Rotation paths and how fast each direction turns (deg/step)
Each turn is a multiple of 5 degrees from 10 to 175, or 0.
Each row of a path follows its step; steps can be skipped.
Rotation 1:
step 0: [ 2.07  0.09 -3.96  2.34  2.59 -1.94  2.89  2.10 -1.18 -0.53 -2.08 -0.19
 -0.18  5.95  1.79  0.42  0.37  1.82 -1.67 -0.23 -1.71 -1.39  0.70 -2.26
  0.26 -0.09  1.81 -0.20  1.24 -0.75  1.13  0.61  0.84  0.34  0.99  0.60
  1.48  0.88  2.34 -3.08 -3.11 -2.30  0.30  1.66]
step 1: [ 1.98 -2.13 -4.82  0.18  0.79 -2.42 -0.74  0.80 -3.40  0.20 -1.03  2.48
  3.12  0.77  0.29 -1.51 -3.57 -0.05  1.10 -2.95 -0.29 -1.57  0.58 -0.84
  0.45 -2.52 -0.07  0.96  0.23 -1.42  2.35 -1.73  0.34 -2.01  1.42  1.34
  3.90  2.20 -1.84 -2.68 -0.78  0.39 -0.73  0.29]
step 3: [ 1.30  1.84  1.34 -0.01  1.19 -0.49 -2.07 -0.22 -2.07  2.75  1.00  3.01
 -0.01  2.35  2.22 -1.75  4.40 -2.68  0.27  1.22  1.19  1.55 -0.28 -0.88
 -4.34 -0.20  0.50 -1.46 -0.41 -4.76  0.76  1.40  1.59  0.86  0.12  1.98
  1.62 -0.12  2.07 -0.89  2.46 -0.05  1.47  0.60]
step 4: [ 0.26 -0.20 -1.79 -0.78 -0.32  0.18  1.48  2.62 -2.88  1.38 -2.20  1.25
 -0.79  3.14  0.43 -1.85  3.93 -0.66 -0.54 -2.77  0.33  1.04 -1.78 -0.76
 -1.15  1.93  0.43 -0.86 -0.55 -2.69 -0.62  1.05 -2.29 -2.41 -1.49  2.78
  2.41 -1.61  1.96  1.26 -2.90 -4.79  1.74  0.56]
step 5: [-0.38 -1.65 -2.18  2.99 -2.29  1.85  2.30  0.90 -2.57  0.22 -2.36  0.27
  1.31  0.14 -0.49  0.09 -1.09  0.37  1.35 -3.69  0.38 -0.10 -1.04 -1.75
 -1.21 -0.52  1.82  1.52 -0.27 -3.58  0.22 -3.59  1.13 -3.13 -1.35  5.20
 -0.91 -0.79  0.72 -1.22 -1.76 -0.98 -2.27  0.64]
step 7: [ 1.83 -1.68 -0.42  0.66  3.00 -4.88 -0.26 -1.98 -1.10  4.15  0.43  3.18
  1.40  0.48  0.96  0.65 -2.48 -2.88  1.44 -1.16  2.38  1.77 -0.70  3.48
 -3.66  1.08 -0.75 -0.45 -1.36 -1.89  0.59  0.86  0.98 -0.80  0.84 -1.88
  1.60 -1.21  1.11 -2.87 -0.68 -0.18  0.37  1.00]
step 9: [-1.35  0.72 -3.25  1.13  0.78  1.73  0.39  0.11 -2.77  0.17 -2.17 -1.10
  0.07  1.73  2.23 -0.87  0.16 -0.38 -0.43 -0.35 -1.38  1.50  2.31 -0.55
 -1.47 -2.28 -0.32 -0.53  5.28 -4.78  1.02 -0.05  0.93  1.41  1.27  3.32
 -0.49  0.70  1.25 -2.00  1.08 -2.99 -1.22  3.27]
step 10: [-0.21 -2.45 -3.44  0.79  0.76  1.33  0.22  0.17 -1.14 -1.47 -3.34  2.98
  3.47  0.39  4.70  0.23  1.74 -0.65  0.62 -0.49  1.17  0.19  0.24 -1.78
  3.07 -0.03 -0.04  0.57  2.16  0.19  2.25  0.78  1.75 -1.11  1.08  1.11
  3.33 -2.59 -0.88 -2.59 -0.54 -3.87  1.15  1.46]
step 11: [ 0.19 -4.43 -0.37  4.99  2.13 -0.18  0.14  1.56 -0.99  0.32  0.07  2.09
  2.64  0.18 -0.13 -0.35  0.09 -1.87  2.35 -2.53  3.84 -1.52 -0.11 -1.28
 -2.32  0.28  1.93  1.99 -0.82 -1.29  2.11  1.95  3.54 -0.22 -1.69  0.55
  3.29 -0.55 -1.50 -0.69  0.38  0.94  0.85 -0.17]
step 12: [ 0.16 -1.21  0.76  3.06 -0.19 -0.96  0.99 -0.04 -2.45  0.01  5.06  2.01
  2.06  4.60 -0.75 -1.34  0.52 -0.78 -0.70 -0.65  2.65 -1.35 -1.90 -0.58
 -0.55  0.13  2.82 -0.62 -0.51 -4.17  2.30  3.39 -1.80  1.56  0.17 -0.49
  1.23  0.98  3.57 -0.40  0.71 -0.06 -1.04 -0.31]
step 13: [ 1.42  2.23 -0.88  0.41 -2.65 -1.32  1.34 -0.87 -3.48  2.68  1.58  2.71
  2.41  1.01  1.09 -0.64  0.23 -1.47  1.50 -0.13  0.64  0.35  0.40  1.43
 -1.45  0.59 -1.93 -2.70  2.05 -5.45  0.87 -1.07 -1.72  0.02  0.09  1.19
  1.79  2.42  1.36  1.90 -2.81 -2.86 -1.05  1.69]
step 14: [-0.99 -1.43 -0.22  0.08 -0.54  1.77  0.07 -3.37 -1.39  1.48 -0.65  1.88
  3.11 -1.45  0.26  1.36  1.88  0.54  1.87 -0.54 -2.09  0.82 -0.05 -0.12
 -0.28  0.41 -0.96 -0.11  2.37 -1.77  0.81 -0.96 -0.54 -5.22 -3.03  2.73
  3.40 -3.03  2.21  1.12 -0.76 -3.48 -2.45  1.36]
[-0.63 -0.29  0.81 -1.41  0.57  0.90  0.13 -1.19 -0.19  0.72  0.14  0.38
 -0.89 -0.20 -0.13 -0.21  0.49 -0.69 -0.35 -0.41 -0.59  1.05  0.28 -0.89
 -0.48 -0.20 -1.16 -1.06  0.86 -0.26 -0.09 -0.07 -0.26 -0.27  0.21 -0.45
  0.71  0.60 -0.08 -0.01  0.42  0.15 -0.42  0.16]
65
[ 0.34 -0.59 -0.51  0.33  1.55  0.00 -0.37 -0.06 -0.13 -1.03 -0.79 -0.34
  1.04  0.26  0.01 -0.33 -0.61  0.78 -0.65  0.25 -0.06  0.48  0.71  0.16
 -0.48  1.04  0.15 -0.29  0.97  0.61 -0.26  0.04 -0.23  0.00  0.69 -0.33
 -0.23  1.16 -0.45 -0.32  1.13 -0.04  0.73  0.44]
40
[ 0.88  0.50 -1.09 -0.21  1.12  0.20 -0.05 -0.96  0.03 -0.01 -0.27  0.76
 -0.38 -0.20  0.77  0.10  0.43  0.06  0.38  0.60 -0.09  0.24  0.24 -0.01
 -0.50  0.13 -0.50  0.65 -0.86  0.46  1.12 -0.01  0.15 -0.34  0.38 -0.70
  0.17  0.04 -0.01  1.33 -1.58 -0.44  0.83  0.20]
110
[ 0.09 -0.15 -0.41  0.27  0.11 -0.19  0.02  0.50  0.22 -0.41  0.31 -0.06
 -0.26  1.54 -0.64  0.47 -0.70 -0.39  0.76  0.14  0.02  1.18 -0.61 -0.61
 -0.07 -0.59 -0.33  0.71  0.63  0.06 -0.27 -0.86 -1.53  0.75  0.94  0.77
  0.34 -0.10 -0.33  1.13 -0.11 -0.21 -0.34 -0.49]
90
[ 0.51 -0.84 -0.23 -0.11 -0.31 -0.83  0.17 -0.18  0.24 -0.11  1.11  0.55
  0.30 -0.08  0.70 -0.14 -0.93  0.39  0.63 -1.53  0.01  0.16 -0.31 -0.96
 -0.03  0.58 -0.17 -0.23 -0.62  0.26  0.72  0.57 -0.26  0.88  0.14 -0.79
 -0.39  0.55 -0.12 -0.36 -0.33  1.66 -0.53  0.16]
70
